In the data rows, the value 128 means zero.
Some points, each followed by its number:
[136, 83, 97, 129, 212, 38, 143, 125, 115, 107, 130, 164, 161, 63, 95, 124, 155, 93, 142,
 105, 117, 146, 126, 89, 116, 93, 129] 0
[141, 148, 100, 72, 142, 104, 141, 93, 97, 132, 140, 105, 124, 83, 125, 128, 109, 138, 136,
 111, 173, 84, 161, 124, 109, 71, 124] 1
[164, 79, 141, 83, 160, 121, 125, 154, 161, 126, 116, 147, 99, 163, 110, 122, 151, 114, 167,
 136, 117, 116, 136, 128, 154, 162, 142] 2
[114, 58, 90, 80, 153, 176, 110, 88, 105, 122, 89, 185, 146, 93, 99, 150, 119, 219, 77,
 128, 137, 89, 93, 149, 115, 170, 117] 3
[123, 54, 103, 163, 117, 89, 119, 137, 109, 113, 76, 184, 157, 73, 77, 98, 173, 124, 109,
 116, 76, 144, 109, 121, 125, 97, 85] 4
[166, 82, 196, 124, 161, 150, 151, 199, 165, 93, 108, 107, 110, 100, 177, 148, 84, 90, 157,
 106, 164, 127, 147, 149, 124, 102, 161] 5
[137, 89, 109, 133, 179, 89, 135, 116, 111, 74, 91, 183, 163, 103, 70, 159, 155, 117, 112,
 110, 112, 141, 116, 111, 127, 97, 90] 6
[128, 80, 134, 152, 158, 90, 122, 118, 104, 75, 73, 154, 167, 84, 116, 174, 185, 82, 161,
 127, 132, 144, 163, 99, 142, 100, 133] 7
[114, 75, 128, 105, 105, 167, 140, 111, 121, 131, 113, 165, 158, 122, 121, 149, 112, 201, 73,
 157, 122, 100, 118, 115, 113, 208, 151] 8
[131, 181, 135, 166, 93, 176, 111, 144, 130, 162, 122, 107, 127, 130, 117, 57, 179, 126, 137,
 129, 175, 120, 159, 74, 153, 217, 117] 9
[150, 92, 142, 121, 155, 156, 108, 132, 145, 111, 154, 123, 139, 125, 80, 172, 144, 87, 172,
 115, 143, 94, 133, 130, 168, 106, 159] 10
[153, 105, 112, 83, 122, 130, 114, 109, 90, 110, 142, 152, 152, 86, 123, 141, 104, 213, 38,
 129, 148, 96, 114, 125, 95, 207, 170] 11
[132, 205, 64, 38, 255, 105, 185, 28, 115, 143, 122, 114, 127, 118, 116, 187, 111, 144, 229,
 109, 184, 128, 162, 112, 134, 0, 149] 12
[99, 96, 126, 125, 105, 191, 131, 80, 106, 107, 109, 185, 157, 116, 133, 158, 134, 195, 66,
 176, 129, 123, 134, 122, 125, 178, 147] 13
[128, 160, 129, 168, 93, 121, 115, 114, 99, 160, 94, 129, 137, 119, 102, 62, 196, 164, 150,
 120, 62, 147, 130, 122, 130, 184, 106] 14
[133, 166, 115, 122, 200, 151, 120, 87, 108, 151, 85, 136, 143, 112, 88, 107, 199, 158, 210,
 121, 118, 164, 130, 103, 148, 165, 155] 15
[145, 133, 165, 151, 124, 128, 187, 202, 168, 135, 180, 113, 97, 153, 219, 63, 96, 108, 115,
 91, 151, 147, 154, 157, 162, 130, 145] 16
[112, 157, 111, 139, 145, 107, 129, 127, 148, 152, 117, 125, 97, 189, 137, 142, 97, 168, 147,
 113, 178, 171, 78, 169, 159, 129, 138] 17
[115, 139, 132, 161, 78, 87, 84, 98, 136, 151, 120, 141, 113, 156, 105, 125, 119, 129, 118,
 166, 150, 186, 96, 137, 126, 173, 157] 18
[130, 168, 126, 109, 75, 120, 175, 75, 122, 142, 163, 117, 138, 152, 108, 94, 96, 126, 118,
 157, 127, 105, 151, 137, 108, 95, 116] 19
[140, 175, 101, 92, 219, 153, 129, 110, 129, 135, 90, 123, 119, 146, 87, 109, 161, 153, 179,
 94, 136, 136, 128, 101, 153, 156, 134] 20
[132, 134, 133, 122, 0, 98, 167, 119, 94, 155, 212, 77, 137, 86, 159, 35, 106, 115, 67,
 116, 113, 63, 175, 107, 108, 140, 144] 21
[158, 91, 180, 107, 232, 131, 183, 188, 171, 92, 81, 112, 111, 91, 165, 211, 88, 83, 202,
 100, 167, 131, 150, 122, 129, 67, 175] 22
[122, 101, 169, 206, 61, 55, 86, 162, 121, 83, 166, 145, 187, 77, 75, 118, 144, 74, 68,
 130, 91, 117, 124, 115, 136, 191, 85] 23
[131, 93, 151, 115, 170, 157, 136, 147, 177, 116, 124, 128, 120, 159, 96, 185, 128, 81, 195,
 119, 123, 98, 138, 129, 171, 92, 141] 24
[121, 156, 119, 130, 137, 88, 132, 102, 140, 150, 159, 120, 116, 180, 138, 155, 105, 147, 168,
 102, 157, 175, 78, 166, 141, 130, 130] 25
[119, 128, 148, 163, 189, 146, 180, 196, 133, 147, 71, 130, 68, 135, 212, 130, 135, 87, 186,
 148, 168, 153, 146, 137, 171, 69, 160] 26
[109, 158, 57, 97, 114, 125, 120, 116, 160, 152, 125, 141, 97, 155, 168, 115, 122, 141, 81,
 93, 135, 138, 140, 136, 81, 81, 91] 27
Which three points above are nearest to each new point by angle? Their numbers follow each, nearest first.
[149, 84, 157, 152, 13, 155, 115, 181, 133, 131, 174, 94, 101, 150, 150, 16, 123, 112, 41,
 169, 69, 72, 134, 127, 148, 164, 138] 21 23 16
[140, 124, 153, 191, 69, 89, 117, 148, 92, 65, 133, 156, 170, 109, 88, 135, 157, 109, 79,
 128, 89, 118, 116, 118, 136, 129, 73] 23 4 6
[121, 169, 105, 130, 210, 167, 122, 75, 107, 156, 63, 134, 143, 109, 92, 139, 204, 156, 239,
 118, 116, 163, 130, 99, 152, 109, 154] 15 20 12
[93, 144, 129, 146, 71, 114, 171, 62, 115, 148, 179, 126, 167, 92, 90, 109, 111, 114, 104,
 144, 97, 119, 151, 136, 117, 87, 117] 19 21 23
[113, 109, 169, 169, 22, 52, 79, 153, 156, 156, 163, 113, 95, 198, 136, 30, 61, 139, 42,
 188, 106, 180, 76, 169, 101, 255, 122] 18 23 21
[113, 130, 105, 138, 11, 165, 101, 142, 178, 150, 135, 121, 120, 150, 163, 93, 109, 114, 57,
 110, 91, 126, 126, 162, 53, 89, 38] 27 21 19
[102, 149, 89, 121, 60, 147, 104, 73, 133, 139, 139, 166, 147, 154, 143, 141, 169, 145, 83,
 117, 102, 173, 142, 142, 77, 125, 84] 27 13 14
[129, 139, 138, 142, 71, 105, 102, 138, 95, 142, 122, 129, 99, 189, 131, 147, 117, 156, 96,
 143, 146, 154, 51, 162, 136, 213, 132] 18 17 25
[116, 148, 123, 131, 18, 141, 105, 129, 70, 176, 176, 80, 106, 114, 162, 18, 101, 128, 56,
 183, 113, 90, 129, 130, 104, 145, 91] 21 19 9
[113, 90, 112, 54, 255, 164, 119, 41, 128, 93, 111, 165, 188, 111, 67, 255, 98, 165, 214,
 132, 187, 141, 113, 153, 113, 109, 170] 12 10 22
[88, 143, 64, 89, 152, 131, 100, 94, 155, 139, 137, 131, 111, 163, 151, 129, 112, 122, 80,
 126, 98, 161, 136, 143, 65, 96, 69] 27 19 12
[110, 136, 74, 54, 255, 155, 184, 77, 116, 112, 83, 145, 150, 126, 133, 232, 110, 216, 161,
 111, 155, 105, 132, 106, 143, 55, 175] 12 20 22
[138, 166, 90, 35, 224, 167, 109, 112, 146, 134, 121, 115, 130, 141, 154, 231, 141, 97, 174,
 122, 169, 165, 122, 103, 69, 96, 137] 12 22 20
[108, 112, 150, 176, 51, 132, 56, 152, 119, 163, 140, 117, 114, 158, 114, 119, 110, 127, 116,
 140, 160, 162, 47, 185, 147, 198, 122] 18 17 23
[87, 210, 62, 63, 225, 114, 146, 56, 174, 132, 113, 137, 131, 200, 153, 225, 158, 103, 177,
 118, 128, 192, 194, 90, 116, 74, 146] 12 20 15
[134, 187, 132, 163, 103, 151, 74, 168, 99, 175, 95, 97, 95, 146, 150, 36, 194, 120, 165,
 137, 157, 122, 136, 118, 161, 255, 121] 9 14 15
[103, 156, 63, 114, 79, 97, 122, 141, 162, 156, 127, 137, 96, 157, 167, 94, 122, 142, 44,
 95, 86, 133, 139, 141, 71, 91, 79] 27 21 19
[146, 142, 147, 115, 0, 114, 114, 180, 120, 172, 178, 85, 123, 96, 134, 18, 100, 111, 44,
 170, 123, 78, 122, 121, 85, 186, 94] 21 23 9
[160, 121, 159, 164, 103, 119, 124, 255, 130, 142, 117, 124, 56, 128, 220, 58, 107, 125, 91,
 124, 166, 129, 108, 195, 135, 158, 97] 16 5 26
[121, 153, 106, 116, 66, 151, 98, 168, 144, 156, 133, 102, 125, 154, 174, 126, 138, 102, 100,
 124, 129, 126, 114, 145, 62, 114, 84] 27 21 19
[134, 200, 77, 48, 203, 107, 157, 66, 125, 146, 139, 113, 120, 121, 118, 153, 109, 148, 173,
 115, 150, 135, 160, 116, 127, 25, 119] 12 1 20
[131, 127, 148, 145, 215, 175, 135, 184, 135, 135, 78, 140, 70, 136, 201, 141, 133, 88, 203,
 143, 210, 161, 135, 167, 166, 95, 127] 26 22 5
[122, 117, 131, 116, 143, 65, 135, 123, 127, 136, 148, 111, 117, 131, 122, 188, 109, 129, 150,
 105, 135, 155, 98, 108, 132, 162, 201] 25 17 18
[137, 140, 123, 139, 101, 43, 100, 138, 136, 151, 139, 131, 105, 139, 105, 121, 96, 157, 89,
 137, 174, 161, 70, 140, 115, 200, 160] 18 17 25
[97, 147, 146, 171, 117, 128, 94, 106, 123, 142, 142, 106, 97, 157, 118, 132, 74, 135, 127,
 181, 141, 156, 76, 116, 150, 136, 150] 18 17 25
